(in the rows, 128 means zero)
Rotation paths and how fast each direction turns (deg/step)
Each turn is a multiple of 5 degrees from 10 to 175, or 0.
Each row of a path follows its step; steps can be skipped.
Path 1:
step 0: [123 120 120 136 123 117 143 132 129 133 127 135 118 138 127 134 135 112
 130 115 110 127 112 131 110 131 122 145 135 125 131 137 118 130 129]
step 1: [138 130 123 121 110 125 136 126 135 138 121 135 123 152 132 131 126 126
 125 135 121 134 146 136 126 142 132 127 118 128 115 137 132 126 139]
step 2: [109 129 114 122 130 128 127 121 143 131 119 145 123 139 134 125 135 134
 131 116 122 117 132 109 119 128 119 127 139 127 124 124 119 119 138]
step 3: [124 116 132 120 130 141 131 127 131 156 122 131 130 143 130 121 125 132
 130 128 132 139 129 128 125 138 131 133 118 126 113 106 137 122 120]
step 4: [113 130 128 115 125 123 134 134 131 138 112 136 142 126 122 112 131 116
 134 123 127 113 120 125 112 117 145 138 136 132 130 130 133 125 127]
step 5: [122 128 129 121 114 148 128 126 138 144 134 127 129 130 147 131 123 130
 128 129 118 131 137 137 129 127 146 137 128 139 129 129 133 147 118]
step 6: [121 135 117 120 130 141 133 118 123 129 124 114 116 117 130 109 136 128
 118 116 131 111 131 119 114 128 132 134 127 127 123 139 134 137 138]
step 7: [123 126 133 127 123 136 126 114 120 133 145 125 131 130 136 126 125 127
 124 119 120 149 125 118 109 144 134 135 125 116 123 135 126 131 110]
step 8: [126 152 119 114 122 132 124 122 123 122 130 125 144 136 113 121 132 120
 122 117 134 118 124 136 125 145 138 124 131 124 117 133 129 126 132]
step 9: [112 126 116 135 118 133 127 107 137 132 143 121 133 138 128 143 127 132
 132 123 132 129 124 139 115 135 125 132 143 135 138 119 119 127 120]
step 10: [128 120 123 125 134 127 147 115 122 128 124 119 129 139 114 133 131 123
 116 131 136 117 129 134 122 141 127 126 132 140 111 124 148 139 135]
Directions:
[128 127 124 126 129 126 124 127 127 127 123 124 131 127 129 127 126 123
 129 127 133 126 130 125 124 126 126 129 127 131 134 131 126 124 132] -> 160
[126 130 132 126 125 133 128 123 125 123 131 121 132 127 123 129 130 128
 127 129 129 130 126 125 126 126 129 126 128 130 128 127 126 132 127] -> 25
[130 123 128 126 131 133 123 128 126 130 127 126 132 129 130 133 126 122
 127 129 126 130 130 130 133 130 127 130 126 127 123 127 128 132 131] -> 160
[133 131 126 130 124 124 125 122 124 125 131 127 125 129 129 126 126 125
 124 125 126 125 127 131 130 129 125 132 130 128 125 129 127 126 123] -> 40
Path 2:
step 0: [125 109 130 131 119 124 138 133 130 121 120 128 138 138 121 118 128 113
 127 123 127 127 116 139 125 115 143 118 121 138 137 135 139 120 128]
step 1: [119 127 123 128 128 119 122 131 123 126 133 144 133 118 133 134 133 152
 124 143 131 141 130 142 122 128 136 130 132 125 134 135 139 114 130]
step 2: [136 137 122 121 141 135 126 145 132 128 127 135 121 120 118 129 125 140
 126 121 138 114 139 133 139 127 107 125 137 137 129 125 139 127 129]
step 3: [133 134 127 118 130 127 136 132 133 137 132 110 123 131 121 118 123 120
 136 114 125 141 131 135 131 115 128 143 114 139 136 140 123 122 123]
step 4: [126 133 131 120 114 135 133 119 124 126 126 138 141 137 143 123 133 127
 129 129 135 125 124 133 126 117 145 124 139 134 121 144 123 108 125]
step 5: [124 124 126 137 131 116 114 140 130 130 122 133 141 134 130 133 132 136
 129 137 128 139 124 130 137 128 120 117 137 150 121 124 142 125 142]
step 6: [122 121 102 131 135 139 135 137 128 133 120 130 131 120 118 135 127 132
 127 116 130 135 128 131 130 122 118 132 130 125 154 133 133 132 128]
step 7: [132 127 133 121 135 130 134 133 140 129 126 120 111 136 138 117 119 136
 124 124 133 118 140 138 120 126 145 140 133 130 139 139 138 116 127]
step 8: [134 129 144 115 123 130 120 135 126 115 134 124 129 137 114 121 133 137
 124 132 130 140 121 133 137 114 125 116 134 129 119 137 125 110 125]
step 9: [118 138 110 134 125 120 140 136 133 136 124 136 134 119 121 136 132 128
 145 126 136 143 134 133 132 130 123 124 137 141 116 134 117 120 128]
step 10: [124 140 112 128 133 141 122 136 135 149 125 136 124 135 136 130 124 125
 126 118 122 116 115 130 133 116 137 135 128 138 136 129 138 129 138]
Directions:
[127 125 131 121 128 125 126 127 129 133 126 124 128 130 126 124 130 128
 125 129 129 125 133 129 130 128 126 128 129 127 129 130 120 128 128] -> 80
[125 126 129 131 123 126 130 124 125 125 127 125 129 127 124 130 128 132
 127 130 129 126 124 130 127 129 130 126 126 131 123 129 125 122 134] -> 90
[129 122 133 126 125 127 128 127 129 131 126 125 126 125 128 136 130 129
 129 123 127 129 128 128 133 126 126 128 130 128 124 126 133 128 125] -> 120
[129 134 127 129 131 126 129 128 124 129 129 126 124 127 129 125 126 128
 132 129 128 127 127 128 133 124 127 128 127 127 124 125 124 122 122] -> 65
Path 3:
step 0: [126 131 113 117 136 135 116 128 136 133 128 135 109 146 131 131 133 131
 134 119 126 140 125 140 120 140 112 124 130 138 131 131 137 137 122]
step 1: [132 137 131 129 125 135 137 124 143 107 141 120 127 126 140 135 124 141
 132 120 135 133 123 118 128 122 140 135 123 123 145 130 143 127 129]
step 2: [128 126 129 125 125 132 115 125 114 103 136 138 110 136 113 126 128 117
 115 130 126 131 123 132 133 129 119 118 131 121 137 136 123 124 127]
step 3: [124 142 134 112 134 123 124 126 145 132 136 125 119 145 128 135 132 136
 124 124 124 119 135 118 134 140 115 131 127 141 129 126 139 144 126]
step 4: [131 134 134 127 132 126 127 131 128 116 141 128 132 122 129 133 108 138
 131 130 124 146 122 129 134 112 134 124 125 138 153 138 127 132 133]
step 5: [122 133 143 132 120 134 128 113 125 117 120 139 126 131 112 135 136 120
 118 128 131 130 126 118 134 144 121 128 136 121 132 148 123 138 129]
step 6: [133 133 145 115 129 119 128 130 124 130 137 125 124 126 134 130 123 137
 116 125 129 116 124 115 138 126 119 117 127 157 121 120 127 134 131]
step 7: [116 125 122 124 132 118 135 141 130 131 132 132 146 121 110 133 118 123
 127 131 122 148 118 122 127 129 128 131 127 132 141 138 128 143 133]
step 8: [120 129 161 131 114 138 134 126 126 137 118 136 128 128 126 132 141 132
 129 120 141 126 123 129 126 131 130 124 122 133 127 145 122 127 137]
step 9: [139 111 128 122 128 124 131 135 121 125 127 123 127 111 129 131 121 125
 124 115 130 130 115 111 120 136 116 120 137 147 118 123 123 134 119]
step 10: [109 130 120 116 120 121 144 148 131 132 129 132 141 131 121 126 137 131
 116 127 131 134 113 125 121 133 138 129 121 124 130 127 131 127 143]
Directions:
[128 127 126 131 131 126 136 123 129 129 130 125 129 129 121 128 128 127
 130 126 130 129 128 128 127 135 126 130 130 126 129 127 129 131 123] -> 160
[125 131 121 126 129 129 128 127 128 135 134 129 131 127 129 130 127 129
 127 127 133 129 128 130 129 124 132 126 127 128 129 134 130 131 126] -> 110
[126 125 128 132 126 130 125 124 126 131 125 132 130 133 126 132 129 129
 124 131 129 126 128 128 122 129 128 125 127 129 133 123 131 129 130] -> 135
[122 128 127 126 129 125 127 131 126 127 134 128 127 129 123 126 130 123
 129 130 124 123 129 127 129 124 128 130 122 130 125 124 129 130 129] -> 95
[129 127 124 124 125 125 128 125 125 127 130 128 129 128 125 131 122 124
 127 130 126 131 128 127 123 128 127 131 130 129 129 132 127 121 132] -> 140
Path 4:
step 0: [135 124 139 135 118 130 123 138 131 128 121 138 138 114 138 128 135 135
 114 122 127 127 123 117 141 122 128 140 120 130 124 133 140 124 137]
step 1: [113 117 125 120 125 126 121 119 140 118 129 129 132 137 134 133 121 132
 132 126 131 119 139 145 128 118 120 142 126 133 136 126 140 132 122]
step 2: [136 144 122 121 124 130 127 115 122 132 129 115 135 115 122 127 125 118
 129 124 128 120 127 120 139 120 131 131 138 124 125 127 144 140 138]
step 3: [126 122 121 141 131 144 128 139 116 134 127 142 126 118 136 130 133 125
 123 133 129 125 118 132 124 121 118 143 121 131 138 122 140 130 121]
step 4: [124 134 131 112 120 132 135 121 138 119 132 121 113 132 124 124 130 141
 139 119 119 135 122 129 128 121 126 140 132 131 143 135 141 126 127]
step 5: [140 126 134 133 125 138 118 129 123 123 125 134 138 127 126 145 118 128
 120 117 112 117 123 118 136 121 129 121 126 125 126 129 140 134 138]
step 6: [116 127 124 119 128 132 111 131 128 127 123 119 128 126 132 137 125 130
 111 128 141 131 125 136 126 122 129 146 117 135 132 121 137 124 118]
step 7: [125 148 124 130 131 131 131 113 133 128 134 124 134 113 119 136 135 130
 141 128 121 123 135 135 132 115 130 135 127 128 137 142 130 133 136]
step 8: [138 125 121 127 121 145 114 133 127 137 117 139 131 123 127 122 120 127
 127 138 123 129 120 128 129 123 116 130 129 120 134 119 140 123 142]
step 9: [115 120 132 126 117 126 134 135 134 134 136 120 123 132 134 139 130 136
 135 120 134 139 126 118 130 110 130 144 123 127 140 124 134 134 129]
step 10: [134 134 132 135 129 134 123 108 118 128 122 135 122 131 122 132 109 136
 131 119 121 118 131 136 140 117 140 126 130 128 133 130 135 132 130]
Directions:
[124 125 134 126 132 132 129 126 129 128 128 123 133 130 130 127 127 130
 131 134 129 132 126 128 123 129 127 130 129 130 127 127 130 130 126] -> 140
[127 130 128 128 130 132 125 130 129 126 128 127 127 131 123 128 131 131
 122 124 121 129 127 129 126 131 130 129 123 128 124 131 127 131 126] -> 55
[128 125 124 128 126 131 132 135 128 129 125 127 129 131 133 129 130 127
 123 126 133 129 129 134 124 128 128 127 124 127 130 128 131 126 130] -> 135
Path 5:
step 0: [138 125 133 119 112 149 142 128 132 123 130 130 128 130 110 120 128 136
 128 125 128 121 138 135 128 137 130 128 132 119 127 129 124 136 141]
step 1: [126 125 129 119 131 118 130 126 125 120 138 119 125 119 131 126 128 128
 127 134 125 134 146 146 149 124 124 121 126 119 139 126 141 136 118]
step 2: [111 136 139 123 146 134 131 134 128 128 117 129 123 124 135 136 133 112
 116 135 129 123 123 119 134 124 116 126 133 127 137 139 134 120 133]
step 3: [122 134 132 147 131 132 136 127 127 130 128 128 143 134 124 135 135 140
 129 117 118 138 135 122 122 116 129 132 144 130 127 129 124 126 148]
step 4: [133 135 138 127 117 132 130 136 133 132 134 136 127 133 135 114 127 144
 140 118 132 124 137 123 151 127 139 129 121 128 133 119 121 124 125]
step 5: [128 131 141 112 122 118 120 127 120 133 125 136 129 114 123 139 129 135
 121 130 133 120 132 147 127 137 118 130 121 124 131 121 134 112 128]
step 6: [129 131 133 131 134 133 133 120 121 127 126 121 134 115 119 135 118 118
 128 135 111 121 123 131 133 134 128 133 132 142 146 140 123 139 138]
step 7: [125 127 140 131 130 114 123 130 134 131 140 134 133 145 129 122 124 115
 128 129 117 143 128 127 139 123 143 117 137 128 124 134 133 132 141]
step 8: [117 130 139 122 126 122 140 128 130 144 136 144 127 132 133 110 131 135
 124 131 135 125 134 117 113 115 126 137 120 130 134 126 131 123 125]
step 9: [127 132 134 138 129 131 125 114 120 141 133 120 127 114 141 139 137 142
 121 112 130 129 120 137 123 139 134 136 115 131 131 125 130 131 128]
step 10: [136 126 134 133 134 128 122 132 125 123 115 129 134 128 135 136 118 112
 146 132 125 122 136 132 131 140 141 131 113 143 121 123 122 125 137]
Directions:
[128 127 130 133 126 129 129 125 123 125 131 130 127 125 133 128 127 126
 135 130 130 131 125 129 135 126 130 127 130 126 125 126 128 132 127] -> 125
[130 128 127 128 122 127 126 128 131 128 128 127 129 130 124 129 127 129
 129 138 128 125 126 132 132 135 125 129 129 130 129 127 130 129 130] -> 65
[127 132 130 128 133 126 128 130 131 120 131 127 128 131 129 134 126 128
 130 132 126 126 124 127 125 126 130 129 129 127 128 128 123 128 130] -> 90
Path 6:
step 0: [134 132 132 117 119 122 129 129 135 107 131 108 122 132 126 132 116 139
 122 127 121 118 134 125 116 131 116 128 119 125 137 122 130 118 129]
step 1: [128 125 125 119 117 124 126 120 124 123 126 141 128 120 121 126 119 138
 119 137 119 125 137 114 127 115 121 145 136 122 125 132 112 138 129]
step 2: [127 120 125 137 131 134 113 121 129 128 130 130 111 134 128 126 120 131
 123 123 146 135 129 114 147 125 130 133 121 137 124 117 118 133 124]
step 3: [128 145 123 134 129 135 115 109 118 136 138 134 129 131 136 129 128 135
 143 108 123 122 136 127 128 128 133 129 119 133 123 132 135 120 128]
step 4: [128 141 117 135 139 117 125 132 130 132 132 123 124 123 120 121 139 138
 118 121 124 113 136 130 120 132 119 109 128 127 129 122 132 140 140]
step 5: [131 125 120 121 126 126 134 135 129 126 131 111 138 126 119 135 139 136
 128 121 129 141 149 134 127 122 124 142 138 131 129 121 129 141 127]
step 6: [117 121 138 127 110 130 130 124 126 116 136 114 121 130 142 127 129 148
 123 131 134 135 123 116 127 130 124 130 133 134 142 132 134 135 121]
step 7: [125 121 122 126 116 123 118 117 127 120 128 126 124 136 122 123 108 128
 127 132 124 114 135 114 119 138 122 141 126 129 120 125 134 113 132]
step 8: [130 139 121 126 129 125 118 124 125 119 133 140 109 114 129 133 131 127
 114 124 125 122 136 122 132 115 127 133 121 123 122 123 108 121 129]
step 9: [126 135 125 135 133 130 121 126 136 130 132 134 134 130 118 118 122 138
 137 111 124 137 137 122 150 122 132 128 117 134 130 125 120 145 127]
step 10: [140 134 122 130 135 132 120 122 120 141 143 129 123 144 138 134 134 143
 137 123 137 123 132 130 122 130 122 123 134 135 134 122 140 141 131]
Directions:
[131 131 128 129 131 128 126 122 129 132 122 130 125 133 128 128 126 129
 132 128 128 128 128 127 129 123 133 124 127 128 128 127 122 129 131] -> 55
[126 133 129 127 126 126 128 126 132 124 129 132 125 132 126 128 125 128
 126 130 127 136 126 127 129 128 127 129 132 122 127 126 131 125 129] -> 55
[126 126 120 129 134 127 128 126 129 130 132 132 128 127 128 131 127 126
 129 121 124 129 124 130 130 128 127 124 131 128 130 127 130 129 126] -> 60
[127 126 133 129 130 128 124 127 130 127 126 132 125 128 131 128 127 130
 134 128 130 130 131 130 126 131 125 126 129 135 130 130 133 125 125] -> 100
Path 7:
step 0: [135 126 129 127 135 136 118 125 135 135 124 133 123 129 107 128 138 117
 125 128 126 136 128 142 128 135 122 132 107 142 127 119 123 126 131]
step 1: [130 123 127 132 136 112 140 128 135 118 143 133 135 120 128 122 131 127
 112 130 146 124 117 115 126 129 126 138 128 128 132 130 121 142 134]
step 2: [135 124 119 127 130 138 120 122 127 144 121 109 128 122 145 121 135 121
 132 123 131 132 126 129 126 125 132 134 128 128 128 126 148 131 145]
step 3: [130 133 136 117 143 127 130 119 143 133 128 136 116 139 128 127 124 126
 114 131 131 128 131 132 129 124 121 111 106 130 120 134 129 132 124]
step 4: [129 113 123 148 136 130 126 132 134 114 133 137 129 122 136 124 129 130
 117 112 125 140 122 113 124 135 132 132 135 131 117 129 132 132 124]
step 5: [133 140 139 126 120 130 126 115 118 144 128 121 133 137 139 143 126 123
 131 122 128 136 117 117 126 118 117 131 132 125 120 131 132 130 143]
step 6: [130 141 134 136 135 132 129 132 132 119 140 137 102 138 140 124 124 128
 132 134 127 136 131 143 137 131 127 120 126 130 130 130 137 130 124]
step 7: [132 118 125 137 131 121 122 126 127 136 131 135 122 127 128 137 145 134
 123 131 125 135 136 111 122 137 125 128 140 141 117 122 111 118 125]
step 8: [139 140 144 126 121 128 124 131 137 131 125 135 130 125 130 137 139 115
 141 128 130 124 105 125 132 128 125 135 136 117 136 125 131 138 128]
step 9: [127 136 120 128 139 132 123 131 124 131 142 131 108 119 127 118 128 125
 126 131 129 133 140 129 126 110 120 130 128 132 149 124 129 118 136]
step 10: [140 125 123 137 130 136 131 127 138 139 122 136 131 121 115 134 144 134
 117 139 139 122 133 122 140 146 127 128 127 133 124 139 131 122 131]
Directions:
[135 132 128 129 130 125 128 129 130 132 131 130 125 130 129 127 133 127
 127 125 130 133 127 125 124 130 126 131 126 131 130 132 133 128 127] -> 0
[127 132 128 130 127 125 127 126 133 130 123 124 128 131 130 128 125 124
 133 128 126 125 127 127 124 125 130 128 132 129 132 130 129 131 133] -> 115
[134 123 130 127 127 126 127 130 130 132 124 127 125 131 131 126 125 129
 127 133 128 128 131 128 127 133 133 121 128 127 128 128 126 127 126] -> 95
[129 134 131 123 129 134 129 128 127 130 129 122 125 126 130 124 124 130
 127 130 124 128 131 126 131 128 126 131 128 129 130 127 130 131 126] -> 110
